Each path is a new rotation, seen through one point. The rows after it are directions, each followed by how far the rotation turns it, in deg/step (0 if it stays put).
Each turn is a multiple of 5 degrees from 10 to 175, or 0.
Each row of a path follows its step; steps can be skipped.
path 1
step 0: [ -4  -9  -3  26   6  36   1  39  24   6   1  15  -7   4 -11  39 -28  -4
   4 -17   4   2 -24  30  23  -1  21   4   2  14  -5 -23 -12 -55 -19  -7
  25 -20  13 -14   4 -23  21 -11 -24 -14 -12  10  19   1 -15 -10  17 -58
  25 -10]
step 1: [-16  -2  -5  47   8  14  -1 -16  29 -12  -2  23  37 -44  25 -42  13 -11
  15  -5   7 -13 -14  -4  -8 -18  41  12  -8  24  -1  -4  24 -32 -27  16
   0 -14  22 -21   5 -17  -1  27 -15  21  34 -14 -26  19  -3  15  -4 -12
  23  -6]
step 2: [ 18  20  -6  25  10  13  37  15  -4 -23  23   7 -10  22 -25  26   4  12
  20  18  19  -2 -12   6  10  12  34 -11  -4 -30  10 -36  19 -33 -19 -14
  13   3  -3 -48 -21   2   5  17   2  29  -8 -21 -10  19 -26 -25  -2 -10
  51   5]
step 3: [-17   3 -16  39   0  33  -3 -24  47  -7  -8  25  -7   7 -26 -29 -16 -26
   5   2  41 -18 -25 -19   9  12   7  -4  11 -30  25  -3  -8 -23 -25  20
   3  -8 -11  -4  -3  -3  23   0  -8  44  30  14  -1   0  -5   9 -20 -32
 -29  25]
step 4: [ -3 -13 -25  30  35   3   3 -13  20 -30 -34  -4  -9  21  -3   3 -11   1
  16   5  -6  -5 -21  15 -20  15   9  -9  15  19   2  -2 -37 -24   7  -9
  20 -11   6 -66  28 -26  10   3  19  -3  -7  -7  19  22 -23 -32 -24 -27
  31  -3]
step 5: [ -8   8  16   3  -8  32  -6  45   9   8 -12  -7   1   9   8 -30 -11 -53
   7 -11  -1   1  -6 -18   9   8  28  -9 -22   4  -4  -6   5 -57 -31  38
  14 -13   8   0  31 -14  12   3  -4  27   1   6 -14  16 -14  17 -41 -14
  34  22]
step 6: [-14  22  -8  21  21 -14 -21 -26  15 -10  -3  -1  -8  26   6   3  -4   0
  30 -15  34  10  -7  26  -5  -7  51  -2  11 -12 -16 -20  35  -4 -19   4
   9 -31  37 -23   6  -4  18  42  34   4 -10 -30  -7  18 -38 -18  -3 -16
   3  35]
step 7: [ 10   8 -16  10  -7   8 -11  -2  30 -17  -6   9 -24  17 -16   3 -11 -33
 -19 -21   0  19  -7 -23 -12   3  45   0   3 -19  21 -25 -14 -10 -30  -5
  -4  -5  -8   5 -25  17 -15  30  28  48   8  30  11  14 -12  15 -41 -23
  41 -24]
step 8: [ -9  -2 -22  31  -2  17 -10   8  41  15  -6  18 -16  15 -20   8 -27   5
  10 -41  13 -22  -9  20  -5   3   4 -12  29  23 -18 -17  -2 -24 -26 -14
  19 -46  -2   4  -4 -13  43  -6  -7 -16 -15  -6   5  -8 -26 -22 -11 -59
   7 -10]
step 9: [ -4  -8 -16  33  11   6 -16  10  26 -13 -28  28  20 -25   5 -12   8 -16
   2  -5 -25   7 -23  -6   2 -14  50  31  -7  25   7  -9  -8 -46 -49   1
  -8 -15  18 -24  18  -6 -17  24  -4 -10  12 -10  12  26  20  24   2 -13
  34  -9]
step 11: [ -9   8 -17  53  10  33  -6 -27  30 -15  11  32   2 -12 -13  18 -25 -19
  17  26  27  13 -51 -27  10  -6  31  11   1 -34  18 -29   6 -17 -22   6
  14  -8  13 -13  -9  14  -4  14  -2  25  20   3 -10  10  -8  17   6 -28
 -20   9]
step 12: [ -7 -10 -17  27  21   9  19  -7  34 -32 -14  11  -1  10   3 -20   4  -4
  -4   6  15 -22  -3  16 -17  30  11 -18  11  22  27 -10 -19 -30  12 -22
   6  -8 -25 -49  -5 -19  31   8  21  40  14  -1   6  -5 -27 -28 -13 -34
  34 -28]
Speeds:
[ -3   1  -4 -10   8  -4 -14  -1  -2   3   2 -14   2  10  -1  -8  -4  -7
   0  -4  -1   4   4   0  -6   1   3  -2  -1  -6  -2  -6  -3   6   3   0
   1  -3   1   6  13  -3   3  -2   6   6  -7  -1   5  -3  -6   7  -2  -1
   3   2] -> 40
[ -4 -10   1   3   4 -12   1 -11   4  -1  -4  -8   0  -3  -3  -5   4   2
   0  -5  -2   3   2   5   1  -2   1  11  -2  -2   4   7  -3  -3   9   2
  -5   6   1   5   0   1  -4  10  -2   6   0   5  -6   1   5 -11   1  -8
  11   1] -> 130
[  2   2   2  -4  -9  -3  -1  -5  -2  -8  -7   0  -8   2   9   1  -5  11
   5  -9  -5  13   8   6   1  -1   4   5   1   4  -1  -5   2   4 -10  -5
   4  -3   2   5   0   4   5  -2 -11   2   5   2   2  -6   2   7  -4  -4
   2  -1] -> 40
[ -4   4   2  -5   0  -1   4  -5   0  -2   3   3 -11   1  -1  -3   5   3
   8  -4   3   1  -6   1   8   3   3  -2  -3  -5  -7   4  -7   6   7   9
  -4  -3   0 -11   2 -13   5 -12  -1   6   5   6  -4   6   3   1  -6   8
   3   3] -> 35
[  2  10   2   5  -3  -3   5 -10  -4   0  11  -6  -2   0  10   4   1  -5
  -3  -2  -4  -3   0  -6   8   7  11  -4   5  -2   8  -4  13   8   6   4
   6   2   3   1   2   1   3   5   1   0  -2   1  -7   3   3   2   5  -3
   1  -5] -> 80
[ -6   3 -10  -4  -1   3 -10  -9   2   4   1   3  -1  -4  -1  -2   0  -3
  12   2   0   0   1  -6   3  -2  -3   4   4   1 -11   6   0   1   4  11
   8  -5  -2   0  -6   3   3  10 -10  -4   5  -5   4   0  -2   1   9  -5
  -7   6] -> 140
[-3 -9  7 -2  1 -3  1 -6  1 -3  5  8 -3 -3 -3  4 -8 -2  4  9  7  5  2 -1
 -2 -5 -3 -5 -5 -7 -6 -4  9  5  2 -2 -6 -2 -4  2 -9  7  7  6  6 12 -2 -4
 -7 -1 -7  5 -1  5  4 -7] -> 80
path 2
step 0: [ -3  -7  37 -13 -12   1  12 -10  -1  13  32  -7  45   4  38  14  31 -33
 -20  -3 -21 -12 -32  -7  12  14  12 -17 -17  17 -11  15  18 -10  -5 -34
  -9  -6  12 -20 -16  -8  20 -19  11 -18   8  -9 -26  20   2  15   4 -12
  35 -12]
step 1: [-11  14  -1  -2   7 -12  10   3 -27  -1  -8 -18 -17  -3   9 -19  34  -6
 -37  57  -1  -7  47  10  -5  21   6  19  11   6 -47  16 -12  -5  24 -13
 -13  11  19 -15 -14 -18  -2   9  -9   3  27 -12  -3 -22  16 -15  26   7
 -18  28]
step 2: [ 17   7  17  -5  -4   6  42 -11  32  18  43  23   3   0  13 -13  18  11
  -3  27  24   0 -20 -27 -21   0  11 -13   9  11 -11  12   0 -45  35 -14
  16  10 -28  -8  23 -16  14  14   9  -9  13  27  19   8 -27  -6 -29 -15
  -8  -6]
step 3: [  3 -19 -24 -13  32  -1  -4  -3  21 -13  -5 -44   1  39  13   7   5  -5
  -1  16 -14   2  25 -25 -16  -9 -13 -30 -30 -39  -6  29  14  -5  25  -1
 -18   0  -1 -31 -24  17  -4  -3  -5 -18  21  15  13  13  18 -13  33   9
 -22 -24]
step 4: [-21  34 -16  12  -4 -21  20   8   8  10  -9   9 -21  -7  18   9   3   8
 -17  11  11  -2   0   1 -34   3  19  39   3 -46   1   0  27 -51 -15  38
   2 -23 -19  -3   2   7  10  -6  -3 -17  11 -10  31  28 -10   4  -4 -10
  25  29]
step 5: [-17 -27 -19 -25 -11  -2   2 -41  -2  14  13 -39  14   1  17  11   2  20
 -22  23 -41  12 -12  -4  11  19  -4  -4   3  14   2   0  36 -12 -13  -3
  18 -12  10 -19 -14  14  14   1   6 -14  -5  11 -25  21 -11  19   5 -31
  25 -52]
step 6: [  0   4 -45 -20  22 -19   0   6 -31 -14 -13 -25 -23 -12   4 -21   9 -20
 -38  30  10 -37  12  13  -8   4  19  14 -20   8  -4 -30  -1 -14   9   0
  -1  29 -21 -20   8 -18   4  -5   7   7   8   9 -26  -2  10  15  25  -2
  26  45]
step 7: [-16 -26 -27  -5  23   1 -15 -35  32  25   9  27   3  -2  20 -13  27   6
  20  18   3  12  -8   1 -12  12  18  15  29   3 -14  -3 -25  -7  24 -19
  49 -20 -35   0   5 -18  27  12 -12   7   8  28 -19  18 -22   3 -24  -3
  -8 -10]
step 8: [ 10 -25 -32   8  54   9   7   9  10 -27  15 -24  -8   3  20 -11   5   1
  -1  -6 -16 -19  20 -25   5  -2  35 -19  -3 -17  28  -5   3  -8  -8 -16
 -10  12 -17 -35 -10  42  25  -9  15  28 -11  17  20 -20  23 -12  10  22
 -13 -17]
step 9: [ -1  23 -40  15  15 -13 -18  15  15  30  -6  23  20  -5  12  17  20  -7
 -12 -23  28  -4   0   4 -24  42 -10  20  12 -30   4  21 -17 -11 -39  11
   6 -16  -9  -2  20  25   8  28  12  -3  25   7   0  29 -12 -16  10  21
  33  16]
step 11: [ 10  13 -36  -7   4 -25   2  20  -2 -11  -1 -16 -21  20 -10  -7  21 -10
 -33  13  18 -33  -6  -5 -14   5  -9  -6  10  34   5 -21   3  22 -21  17
  -3   1   7 -12  33   6 -11  28   4 -12  45  22 -16 -41  13  34 -16  15
  19  16]
step 12: [-39 -12   1 -10  18  -7 -14   2  38   5   4   6  39  14  12 -21 -23 -16
  23 -10  -3 -24 -16   9   5  12  19 -18  21  31  -2   1 -20 -11  26  21
  37 -18 -14 -16  11 -18   0  -3 -40 -16  11   4  -7   1 -42   6   5  11
 -14  17]
Speeds:
[  6   2  -3   5   7  -2  -7  -1 -12  -5   7   1  -2   4   2  -3  -3   3
   7   2  -4   6 -10   3  -2  -5   4   2 -10   8   0   7  10   4   4  -6
   4  -6   0 -11  -2   7  -5  -2   3   0   5  -8  -2  -4   1  -6   2   0
  -1  -4] -> 145
[ -6   4  -2   4  -8  -1  -8 -10  -1  -4   7   1  -5  -7   2  -1  -3   9
   3  -7  -6  -3   2   0  -2   5   4   7   2  -1   4   3  -1 -11   3  -3
   0   3   0   5   0 -14   0   3  -6   1   6  -4   7  -2 -10  -5  -6   6
  -2  -7] -> 135
[ -5   3   6  -1   6   1   3  -3  -3   0  -4   3   1  -6   1  -1  13   8
  -2   3  -4   8   3  -2  -1  -9   4  10   8  -9   1   1   2   9   1   1
   7 -11  -2   2  -7  -3  -1   3  -3   4   1  -5   6  -9   5  11  -6  -4
  -4   4] -> 120
[  1   1  -2   2   2  -2  -2  -3  -1  -1  -1   5  -2   0  -2  -5  -1  -9
  -5   2   5  14  -6  -2   6   5   7   0   2   2  -1  -3  -7   4  -6 -17
  -4   4   3  -6   0  -6  11  -8 -13   5   0   0   7   2  -1   5   7  -5
  -1   0] -> 55
